One vector is turned by the same rotation once a step. Each row is the vector after some number of steps, and that number follows the row.
The counts run from 0 to 565.
[136 133 151 113 134 103  90 114 155 128 172 132  98 138 113 105 175 144
 147 135 114 150 139 111 144 115 128 152 167 156 161 135 147 118  61  99
 126 116 171 149 134 198]
277
[ 87 159 171 155 111 149 144  88 137 116 107 141 149 166 150 115 175 112
 147 188 107 109  90 124 104 105 126  97 164 119 151 135 150  79 130 127
 129 125 143 138 101 124]
99
[ 92 135 118 108 112 153 153  52 114 134 123 111 142 138 155  74 123 166
 150 130 123 151  92 105 151  66 126 100 122 134 118 115 107 121 140 130
 140 121 187 143 155 100]
523
[105 115 130 126  95 170 137  79 101 159 122 107 173 150 115  86 164  92
 178 174 101 124 142 127 132 147 127 109 152 112 123 133 121  97 161 168
 130 161 180 123 124 110]
97
[163 173 144 112 127 183 112 159 128 152 137  93 164 118  80 121 130 132
 155 148 103 117 132 117 107 143 127 164 137 134 110  79 122 122 130 136
 167 104 176 134 172 141]
81
[138 138 161 116  74 154 128 170 109 130  89 130 143 107 161  90 151 115
 115 147 107 121 143 155 135 129 177  78 121 100  73 137 165 129 160 144
 129 114 113 116 140 116]
240
[104  89  98 153 123 130 138 200 116 135 131 106 105 138 124 125  85 102
  83 112 132 101 192 104 125 137 103  99 112 161 162 174 116 162 138 155
 102 143 113 133  99 137]
453
[134 120 166 126 149 147 135 156 120 155 172  74 167 100 118 146 121  76
  63 108 174 162 133 116 124 120 139 147 151  89 149 106 124 108 121 125
 140 155  98 140 172  93]
332
[110 170 199 137 115 161 127 124 151 116 145 124 120 154 143 103 184 129
 132 150  97 133  96 118 119 107 157 126 147 150 145 124 160  94 107 131
  96  97 166 151 126 168]
107
[121 144  86 134 181 112 131  96 157  93 168 131 132 119  92 146  76 143
 157 117 118 102 127  70  93 134 128 175 128 134 143  90 102 164 111 124
 131 144 144  92 198 127]
56
[116  91 153 113 141 138 131 142 150 140 145  82 143 143 149  94 128  82
 123 108 144 166 133 157 111 196  98 131 160 109 160 187 129 132 146 111
 136 166 155 146 158  67]
464
[130 161 134 111 119 203 115 140 133 112 101 103 121 114  82 121  92 144
 155 144  79 130 124  84  99 108 141 150 128 140 114  95 132 121 146 164
 142  76 168 118 156 148]
82
[139  93 101 106  98 136 111 122 121 115 118 139  95 100 141 104 107 126
 146 115 152 152 153 158 163 101 127 126  75  96 158 189 166 128  97 115
 157 147  75 119 133 111]
13
[135 138  70 142 110 174 122  86 145 118 122 102 137 142 111 122  87 100
 132 103 147 143 141 114 123 182 170 175  86 126 166 148 124 122 147 136
 110 179 131  93 139  92]
202
[ 77 140 151 121  90 121 109 121 117 145 109 155 125 179 137 169 175 115
 168 167  80 114  91 144 152 108  95 107 160 115 110 139 127 140 108 149
 104 145 158 150 106 119]
262
[175 149 136 115 106 176 154 141 112 101 118  97 131  84  98  74 117 125
 110 161 142 120 185 125 113 147 175 130 107 121 105  91 135  84 140 119
 173 119 120 100 153 119]
78
[114 134 131 143 125 174 148 135 149 163 141 127 169 139 145 119 111 119
 174 123 115 118  72 157  90 100  92 151 126  72 154 126 147 152 121 123
 193 129 151 161 155 112]
351
[119 133 123 140  86 119 117 121 101 110  81 126 107 146  94 157 127 137
 123 158 121 102 152  81 159 101  88 104 138 143 126 145 119 120 134 179
  93 143 179 141  63 124]
426
[ 95 163 104 135 132 161 144 117 150  95 131 112  95 166 171 134  96 164
 104 145 103 123  83  86 103  69 141 130  99 139 150  93 125 123 160 144
 111  90 152 112 157  83]
361
[139 160 159 156 154 146 115  93 159 120 135 103 126 120 111 172 107  89
 126 103 149 158  86  76  84  91 134 189 158 100 172 118 153 107 107 149
 126 127 138 142 133 105]
335
[118 138 109 183 105 170 155 119 121 158  62 131 108  97 129 108  69 127
 116  96 120 123 135 135  94  86 143 124 102  94 132 128 162 150 148 168
 143 108 125 119  86 130]
345
[131 105 118 137 165 122 127 149 150 108 197 119 104 119 104 129 143 112
 126 130 149 125 173  88 112 134 119 150 133 135 198 134 136 120  69 117
 137 151 113 116 127 198]
447
[128 126 151  88 114 197 108 122 134 138 138  96 143 149 137  69 180 132
 153 157 101 158 142 117 136 138 145 137 139 148 144 149 144  77 153 153
 125 116 172 143 158 130]
105
[152  92 126  92  95 157 127 137 140  94 126  92  90 107 116  77 136 113
 113 164 169 148 182 111 148 162 122 118 112 132 160 192 153  83 111 117
 148 156 121 127 110 127]
438
[106 108 134 125 146  73 133  88 133  74  85 137  87 110 133 114  86 161
 155 131 136 134 144 104 129  86  66 103 155 108 113 157 122 138 125 144
 165 110 142 150 113 114]
156
[130 116 128 101 100 136  89  85  95 145  85 135 148 135 105 124 155 125
 174 128  83 147 151 117 170 155 163 133 156 136  74 140 102 133 137 156
  84 155 155  97 170 109]
399
[128 168 129 148 163 122 133 146 149 127 154 131 147 131  97 182  89 135
 141 129 105  93  94  95  94 142 105 176 146 132 120  93  91 185 130 122
 140 151 185 138 169 125]
57
[110  99 106 105 126 124 114  95 101 124 147 127 123 133  74 149 143 122
 163 142 121 118 171  60 165 105 108 131 128 139 146 138 101 109  90 161
 103 167 118 104 138 161]
423
[104 162 129 154 111 110 116 174 104 157 115 154 127 146 123 144 157 138
 117 165  91  96 154 109 138  62 119 115 135 136 107  80  96 154 127 177
  92 113 163 139 111 152]
255
[135 122  94 167 106 163 150 158 111 166 126 124 160 120 137  80  94  93
 137 113 143 109 155 177 117 114 134 136  82  68 149 130 130 158 128 132
 190 152 119 120 136 103]
348
[108  64  99 105 135  80 119 112 112 135 100 140 110  95 126  97 105 130
 141 109 131 129 191 157 152 133  88 102 127 110 115 168 128 156  98 142
 146 137  76 116 149 139]
152
[131 179 144 156 118 100 105 160 116 110 107 154 151 141 131 180 148 153
  91 149  98  94 107 120 161 118 144 131 142 145  91  93  89 161 140 131
  81 118 165 131 141  98]
394
[152 155 130 119 112 155 121 195 116  99 104 140 111 110 138 100 148 157
 112 166 113 106 184 115 145  73 160 102  94 123 103  75 136 120 149 154
 144  78 133 120 150 132]
248
[117 139 133 160 142 128 158 156 101 138 133 124 158 115 115 184  83  96
  91 131 121  70 127 144 119 154 152 112 120 121 111  97  95 183 124 105
  99 169 108 102 154 110]
61
[104 169 163 126 132 101 157 167 126 108 144 141 156 130 165 119 138 180
 107 145  89  86  91 140 143  95 153  95 132 150  78  84  97 172 140 101
 135  87 159 145 174 137]
386
[102 127  99 134 140 177 143 102 145 138 137 118 138 143 134 108  92 125
 195 131 109 115 104 149  93 122  99 142 107  73 179 139 157 135 114 135
 187 119 111 129 166 117]
350
[102 124 194 129 138  67 123 120 148 119 146 132 146 156 170 105 201 135
 119 121 104 152 125 118 144 117 102 108 180 138 131 148 136 122 150 138
 127 124 206 171 140 104]
131
[163 138 106 131 135 163  94  86 124 138 125 113 121 123 111 111 118 121
 121 111 152 170 162 115 140  89 182 186 107 118 143  94 119  98 102 143
 135 107 102 104 181  99]
504
[148  98 107 173 123 107 121 154 118 108  88 121 115  84  79 117  63 108
  90  96 141 120 194 129 127 143 110 128 100 141 141 162 117 151 134 145
 129 122  97 130 102 123]
314
[119 141 124 151 122 126 139  80 154 114  82 136  93 114 108 134  58 125
 177 122 131 128  73 141 102 112  96 159 126  92 155 158 153 141  79  97
 168 130 139 151  99 139]
180
[114 117 108 122 114 125 125 123 133 115 126 144  98 129 151 171  90 102
 122 114 150 120 100 146 140 166 150 132  92 106 150 171 144 159  79  75
  95 182  90 104 141 104]
37
[114 182 128 194 104 129 128 132 137 125 102 172 119 151 158 154 130 120
 114 116 102 111  78 151 107 111 195 149  96 120 136 101 149 151 117 110
  84 122 125 104 118 105]
370
[136 124 152  98 136  95 156 169 122  89 191 138 166 107 149 124 160 149
 129 151 116  96 124 118 168 138 122 107  96 118 126 146 112 153 113  76
 147 158 110 128 173 140]
552
[133 122 111 134 130 173 153  66 136 128 122 109 159  94 130  60  97 133
 156 109 119 140 147 136  99 169 179 126 101 105 137 150 156 136 138 121
 154 153 105  83 153 136]
210
[153 166 142 153 114 149  76 126 146 174 115 132 148 141 117 150 115 116
 156  96 112 147 104 139 130 109 155 214 128 115 138  97 123 124  86 141
 123 110 161 159 162 113]
506
[124 133 114 130 133 116 140  86 126 104 142 166 144 131 150  64 148 155
 178 156 116 107 146 168 134 132 157 125  85 109 136 110 129 142 108  88
 161 137  81  86 189 133]
381
